128 stands for zero in the data rows.
Here are some points:
[133  97 119  97  95 103 137  96  96 127 107 110 127 133 121 122 133 158  97 146  97  96 151 191]
[133 141 123  97 113 116 121  96  99 110 108 108 153 120 126  96 124  96 118 131 119  96 120 173]
[ 95 170 135 112 116 138 109  96 103 115 177  96 145 126 182 103 146  96 141 135  99 120 122 164]
[120 151 129 114 126 137  96 121 111 123  96 127 129 136 131 126 163  96 120 161 121 103 124 158]
[ 95 121 115  98 112 143 119  96  96 118  97 110 134 158 149 114 129  96  97 123 101 113 125 195]
[104 119 126 112 120 155 106 114 118 116 100 139 143 154 166  96 131  96 103 129  97  96 114 153]
[132 107  96 102  95 118 125 103 126  95  96 184 120 125 130 148 133 121  97 157  97 108 161 147]
[102  97  97  97 156 121  96  96 100 104 135 149 140 175 123 119 125  96  99 108 136  96 123 152]
[ 95  97 106 125 119 131 108 145 136 116  96 159 157 141 164 211 117 125  97 137  97  98 113 145]
[119  97  99  97 153 102  96 114 121 101 125 140 153 153 103 153 118 119 108 147  97  96  99 144]
[123 102 103  97 135 131  98 123 113 105 135 140 114 151 124 131 141 116 111 174 108  96 123 163]
[ 95 137 130 132 143 174  97 156 156 138  96 138 145 170 124  99 124 106  97 106  97 115  94 162]
[ 95  97  96  97 141 131 102 135 103 102  96 184 166 191  95 127 111 148  97  99 128  96 118 170]
[ 95  97  96  97 214  96  96 129 141  95 125 215 227 211  95 142  96  96  98 134 106  96  94  95]
[ 95  97 100 111 188 149  96 136 165  95 107 236 194 183 123 149  96  96 126  95 100  96  94 110]
[ 95  97  96 101 201 132  96 140 129  98 109 230 198 207  95 140  96  96  97  95  97  96  94 111]
[108 145  98 203 184  96 168 200 128 144  96 107  96  96  95  96  96 239 150  95 164 195 183  95]
[130 154  96 196 196  96 140 206 158 141  96 124  96  96  95 131  96 234 145  95 184 182 202  95]
[ 98 171 100 231 165  96 159 226 182 152  96  98  96  96  95  97  96 202 163  95 200 174 191  95]
[122 169 103 192 192  96 146 202 154 172 112 115 129  96  95  96  96 198 153  95 148 167 176  95]
[133 191 135 180 173  96 151 182 178 176 104 104 104  96 108  96  96 171 170  95 177 171 114  98]
[124 225 163 170 154 118 108 168 185 187 156 103 123  96 126  96 114 154 203  95 190 131  94 108]
12 more points follow, each with its number after it:
[141 225 187 161 132 118 126 128 170 190 140  96 104  96 172  96 128  96 183  95 166  97  94 104] 0
[135 207 171 166 115 135 141 129 168 206 116  96 114 115 145  96 128 117 151  95 174  98  94 137] 1
[148 192 183 148  95 142 145 102 142 183 163  96  96  96 129  96 144  96 179 122 181 100  94 101] 2
[155 160 176 119  95 135 142  96 138 182 160  96 135 110 120  96 159  96 153 116 132  96  94 128] 3
[142 151 187 151  95 116 119 106 177 156 156  96  96  96 200  96 136 123 202 149 162 119 125  95] 4
[129  97 158 151  95 132  97 123 162 137 154 102 122  96 165 138 126 135 191  95 180 112 137  95] 5
[191 120 140 107 123 115  96 114 166 110 121 111 103  96 136 149 132 166 211 126 207  96 143  95] 6
[160  97 120  97 151  98  96 127 147 112 200 160 145  96  95 139 115 144 232  95 223  96 155  95] 7
[187 126 139 105 141 134  96 137 162 112 171 158 102  96 111 109 126 120 255 108 240 106 139  95] 8
[141 113 158 124 134 145  96 163 155 149 116 155 145  96 121 158 111 148 229 148 161 123 113  95] 9
[154  97 139  97  95 169 114  96  96 116 128 137 104 178 150 149 166 137  97 115 133  96 135 150] 10
[138  97 164 112  95 214 121 105  96 143 186  96  96 162 174 157 179 123 112 169 134 140 117 109] 11
Which two of these numbered points are nearest to each point below by angle, seen from the average point of the first points? Their numbers follow each, nearest first.
[ 95 168 107 115 124  96 130 121 134  95 119 126 208  96  95  99 107  96 133 154 105 119  94 164] > 3 2
[137 154 100 150 185 109 108 150 164 139 109 152 114 113  99 109  96 122 177  95 170 136 174  95] > 8 7
[138 142  96 150 165  96 153 173 146 148 103 122 123 117  95  96  96 176 101 101 151 160 159 122] > 1 6
[132  97 111  97 109  96 131  96  96  95 105 128  96 160 175 103 146 130  97 139 105 103 137 132] > 10 11
[120 147  96 114 140  96 193 108 117  95 107  96 216  97 137 145  96 101 110 137 115 193 106 163] > 3 2
[118 126  96 160 165  96 153 165 141 136  96 112  96 109  95  96  96 187 117  95 172 150 161  95] > 6 8
[119  97 110  97  95 101 153 112  96  95  96 123  96 158 175 170 137 169  97 135 108  96 164 139] > 10 11
[123 141 170 119 100 163  96  98  98 146 118  96 105 154 178 137 174  96 128 168  97 125 104 146] > 11 10
Here are 12 other points, each followed by its number:
[139  97 163  97  95 182 116  96  96 133 160 104  96 182 124  96 182 136  98 153 110  96 101 131] 0
[120  97 168 100  95 188 131 106  96 137 135  96 101 179 128 178 171 137  97 137  97  96 106 131] 1
[154  97 171 102  95 147 146 123  96 160  96  96 122 186 136 102 188 142  97 161  97  96  94 137] 2
[151  97 185  97  95 187 126 105  96 157 107  96  96 182 150  99 165 152  97 149  97 154 111  95] 3
[188 117 191  97  95 176 133  96  96 145 115  96  96 162 150  96 202 144  97 210 119  96 110 145] 4
[206 109 194 107  95 173 141  96  96 162 155  96  96 171 196 121 201 138  97 132  97  96 120 115] 5
[205 138 185  97  95 174 115  96  96 145 127  96 110 166 159  96 216 132  97 154 128 106 126  99] 6
[153 133 191 121  95 192 135  96  96 180  97  96  96 153 202 111 207 164  97 178  97 112 137  95] 7
[161 114 180 110  95 206 133  96  96 195 151  96  96 164 170  96 189 140  97 192  97  96 148 160] 8
[206  97 167  97  95 201  96  96  96 160 145  96  96 178 156 148 174 120 112  98 138 129 163 126] 9
[184  99 169  97  95 193 109  96  96 173 180  96  96 173 195 122 179 125 101 164  97 116 145 141] 10
[141 108 173 102  95 189 104  96  96 163 209  99  98 165 178 138 191  96 124 170 120 126 153 130] 11
The same question for these:
[130  97 113 112  95 112 165 125  96 105  96 134  96 149 171 148 129 164  97 141  97  97 153 135] > 5 7
[186 108 179  97  95 191 128  96  97 166 123  96  96 170 125  96 204 149 109 178 122  96 132 136] > 4 6
[113 171 117 172 161  96 154 165 171 151 124 141  96 106 114 175  96 139 134  95 174 145 161  95] > 9 7
[140  97  96  97 137 131  96  96  98  95 164 158 164 142 130 137 110 105 132 155 133 110 149 134] > 11 10
[ 95 173 117 206 130 126 145 186 176 164  96 149  96  96 178 137  99 168 139  95 129 167 188  99] > 7 5
[ 95 100  97  97 132  96  96 118  96  95 200 181 142  97  95 176  96  96 159  95 171 103  94 102] > 11 1
[118 169  96 195 159 136 130 191 157 156  96 160  96 112  95  96  96 131 114  95  97 172 176 111] > 7 3
[154 208 122 158 193  96 111 144 194 161 133 112 105  96  96  96  96 133 183 105 170 144 158  95] > 6 9
